(in the rows, 128 means zero)
Each path below is one point turned by a fixed rotation once a step. After each direction that follows a path, write how fast that rotation turns it, in deg/step (0 if it stays still).
Each turn is a multiple of 5 degrees from 10 to 175, or 0.
Each row of a path follows its step; steps can be skipped.
Path 1:
step 0: [138 130 138 121 137 129 148 130 133 132 134 132 131 135 131 140 120 123
 126 120 122 131 127 129 125 125 134 130 120 127 133 123 126 126 125 131
 123 127]
step 1: [123 128 132 133 120 134 131 128 138 129 133 132 127 129 132 129 127 134
 128 122 126 111 129 130 132 120 147 131 132 128 124 135 125 120 126 123
 117 123]
step 2: [132 128 136 136 124 133 139 130 131 115 136 129 132 134 130 129 122 132
 122 121 120 133 131 130 128 130 130 125 127 130 129 111 132 134 130 122
 128 114]
step 3: [128 134 145 125 121 129 142 133 131 130 128 124 126 130 127 145 122 130
 126 129 126 128 128 132 128 121 129 127 134 125 126 129 121 118 120 129
 118 131]
step 4: [127 126 139 134 122 144 126 130 128 131 128 138 129 131 128 123 131 130
 126 127 114 121 139 129 134 128 139 132 130 130 120 121 134 131 125 123
 119 125]
step 5: [137 135 127 132 134 132 141 138 129 135 134 123 130 137 130 134 120 137
 119 128 123 140 133 133 123 127 133 119 131 125 126 121 126 128 123 123
 127 121]
step 6: [136 126 138 130 121 126 129 138 131 127 132 132 123 127 133 134 130 124
 133 130 127 118 130 141 127 126 140 126 127 125 126 126 128 123 113 128
 112 131]
step 7: [133 127 132 133 124 131 139 124 133 136 127 138 131 144 129 121 119 135
 129 119 117 123 130 126 121 131 132 128 130 127 124 120 140 131 126 124
 124 123]
step 8: [130 136 129 125 128 128 142 135 128 122 138 129 127 141 133 134 133 127
 121 125 131 132 130 128 126 117 142 121 130 119 132 126 121 123 126 132
 119 127]
step 9: [136 129 140 135 122 138 134 128 132 130 128 134 128 121 138 131 125 125
 135 124 125 114 126 131 122 121 139 135 124 130 122 117 130 125 125 127
 126 122]
Directions:
[127 127 134 127 124 122 130 127 128 125 127 129 127 131 125 127 128 129
 131 130 127 128 128 128 126 132 126 127 133 128 130 127 129 129 128 129
 128 130]
90
[128 126 127 126 125 129 133 127 129 129 131 126 128 125 131 130 129 125
 128 130 131 131 127 128 129 129 131 128 132 127 128 132 128 131 127 125
 127 132]
140
[126 128 127 129 131 125 128 128 128 126 127 127 126 130 131 131 125 129
 123 128 128 127 131 133 127 126 127 130 130 126 129 131 127 126 131 131
 126 132]
145
[124 126 129 130 127 127 125 130 124 130 128 130 124 128 127 131 127 127
 129 125 129 132 128 127 124 129 130 130 125 124 129 128 128 127 130 124
 127 126]
0
[127 131 126 128 127 123 128 129 129 129 128 129 128 130 128 131 132 127
 126 127 124 127 125 127 131 129 128 128 129 126 126 129 122 125 125 127
 130 128]
145
Path 2:
step 0: [133 128 128 125 136 112 130 129 136 118 134 133 120 129 130 123 134 127
 140 114 126 137 126 132 122 136 137 125 125 119 124 130 131 125 123 120
 125 120]
step 1: [138 125 125 127 129 108 138 125 129 119 128 135 123 128 141 122 130 124
 129 125 136 130 132 122 126 132 127 131 123 132 122 134 129 119 116 120
 123 136]
step 2: [136 135 134 130 138 122 127 115 131 125 126 121 123 128 133 125 135 124
 130 133 129 136 135 116 123 135 112 132 125 133 128 129 134 127 120 117
 123 134]
step 3: [124 129 132 127 137 120 124 121 116 130 133 121 121 129 137 133 132 122
 132 130 127 139 128 115 126 131 119 121 124 131 121 112 134 123 122 130
 134 124]
step 4: [125 122 127 141 130 114 131 121 114 134 129 123 124 122 137 120 122 125
 132 119 121 132 126 131 126 134 120 123 131 131 132 117 138 133 125 127
 137 125]
step 5: [122 133 120 134 139 112 130 127 123 122 129 131 126 128 128 129 128 113
 135 122 124 130 127 144 114 129 119 127 136 121 127 126 136 132 129 127
 127 129]
step 6: [131 123 128 122 135 114 124 123 132 133 133 138 121 134 141 133 125 116
 130 125 135 132 123 136 119 134 127 130 141 128 127 133 130 130 124 134
 125 137]
step 7: [141 127 132 122 133 121 131 125 135 140 124 128 121 133 136 129 135 129
 131 128 134 139 138 131 112 138 128 129 132 126 137 130 140 124 123 131
 126 124]
step 8: [128 131 128 118 131 126 130 130 118 129 114 140 120 125 141 128 130 123
 137 127 135 138 138 122 123 131 129 133 126 131 132 120 137 119 123 125
 125 118]
step 9: [122 126 134 135 130 128 124 127 120 133 115 136 120 125 133 123 129 124
 140 119 133 133 126 128 134 142 118 126 127 130 127 129 132 129 112 118
 126 124]
Directions:
[126 133 128 126 129 128 125 127 129 127 126 132 127 128 126 129 129 128
 129 129 127 130 122 128 129 126 123 132 130 130 128 127 127 131 126 128
 125 128]
110
[127 124 127 127 124 124 127 128 126 130 127 131 126 128 132 128 125 129
 126 128 132 127 127 124 132 126 128 128 130 129 128 128 127 130 127 128
 130 131]
145
Path 3:
step 0: [131 123 142 120 131 114 128 136 137 122 129 133 128 120 132 127 128 126
 134 127 125 118 141 134 137 134 129 143 129 130 123 125 130 128 126 135
 117 122]
step 1: [143 115 127 136 131 123 121 126 126 121 125 122 127 124 127 127 124 131
 140 118 120 125 124 129 126 122 132 136 121 122 120 126 125 124 135 140
 113 133]
step 2: [130 132 128 123 130 135 141 139 129 120 135 129 125 118 125 127 128 131
 126 116 112 121 125 133 136 119 128 127 121 135 131 121 134 123 135 133
 115 131]
step 3: [128 127 119 128 138 131 120 135 121 126 132 122 125 130 130 123 119 129
 131 112 129 124 122 125 134 130 120 119 117 115 129 119 140 127 127 120
 122 134]
step 4: [122 135 133 123 135 132 137 133 123 144 138 135 126 123 124 125 120 133
 125 130 130 136 125 118 128 126 124 128 115 125 135 120 122 130 128 120
 114 132]
step 5: [127 132 130 126 125 124 126 126 122 129 126 130 119 140 135 130 133 132
 133 129 140 131 112 120 141 129 118 125 116 129 133 120 122 143 132 124
 130 127]
step 6: [124 130 138 125 134 130 128 131 138 136 129 142 131 128 126 132 124 120
 140 137 136 121 125 132 132 126 135 129 125 130 132 124 125 149 120 127
 130 132]
step 7: [128 118 121 129 119 123 126 123 126 129 120 132 138 131 143 136 128 124
 131 129 137 126 123 135 127 136 143 140 118 130 128 123 125 138 134 132
 126 134]
step 8: [132 139 131 135 134 122 142 131 133 128 117 132 135 134 131 126 132 123
 126 130 125 121 126 141 129 126 136 143 125 136 121 130 140 131 122 132
 119 128]
step 9: [133 127 123 141 136 124 132 127 131 121 124 121 144 120 131 116 131 127
 130 116 129 125 124 131 128 145 127 127 125 123 123 128 132 132 135 142
 126 129]
Directions:
[126 127 131 128 128 129 129 125 128 128 124 134 128 130 129 133 124 127
 126 130 128 130 127 125 130 128 127 127 126 125 130 130 127 129 127 127
 131 126]
45
[125 129 126 124 126 127 126 128 128 129 127 128 127 127 127 129 131 126
 131 130 131 127 131 126 129 126 123 131 128 127 129 130 123 131 126 130
 128 130]
55
Path 4:
step 0: [124 124 125 129 115 128 125 135 125 124 112 120 128 136 128 127 122 126
 124 131 130 135 127 122 136 122 123 136 127 122 140 127 115 128 131 129
 140 132]
step 1: [124 133 115 129 126 138 127 120 123 137 131 134 122 131 125 129 136 129
 124 138 126 140 128 126 139 124 127 136 125 117 135 132 122 134 125 119
 124 128]
step 2: [129 130 122 131 133 121 114 132 117 129 131 130 129 121 115 127 116 126
 123 137 127 139 131 134 135 127 129 127 121 126 138 126 136 130 121 134
 123 129]
step 3: [131 112 121 123 126 130 123 125 125 120 131 129 119 118 120 130 120 121
 121 131 125 125 124 134 132 120 120 124 127 136 133 131 116 127 133 126
 119 122]
step 4: [139 131 124 119 132 133 127 131 123 124 126 133 135 125 119 136 140 123
 122 124 141 126 125 130 138 128 132 118 122 135 136 134 122 126 129 121
 134 125]
step 5: [136 125 121 127 118 121 127 127 129 123 138 132 126 128 135 133 126 128
 131 137 145 133 122 132 134 133 132 114 136 127 131 134 129 137 125 129
 130 133]
step 6: [125 133 138 123 128 131 123 127 128 112 136 130 127 123 135 133 123 127
 134 128 129 129 121 125 131 126 118 129 123 133 141 133 132 135 128 122
 130 145]
step 7: [134 127 121 132 127 129 118 120 130 123 122 128 129 133 125 130 131 128
 133 129 127 134 118 123 113 122 131 128 116 138 125 140 126 136 127 122
 132 138]
step 8: [131 131 118 132 116 138 123 141 132 117 130 122 135 132 118 130 122 138
 132 132 131 130 136 123 130 128 121 130 124 126 120 133 124 131 122 126
 134 133]
step 9: [124 131 126 132 120 138 124 118 121 128 129 130 130 141 130 116 119 129
 126 131 134 124 126 137 136 131 121 140 126 130 131 138 119 131 120 128
 129 128]
Directions:
[132 128 127 131 129 126 130 130 127 126 132 130 128 126 129 129 124 133
 126 131 130 128 129 128 127 131 128 132 129 128 128 126 129 129 125 129
 130 125]
115
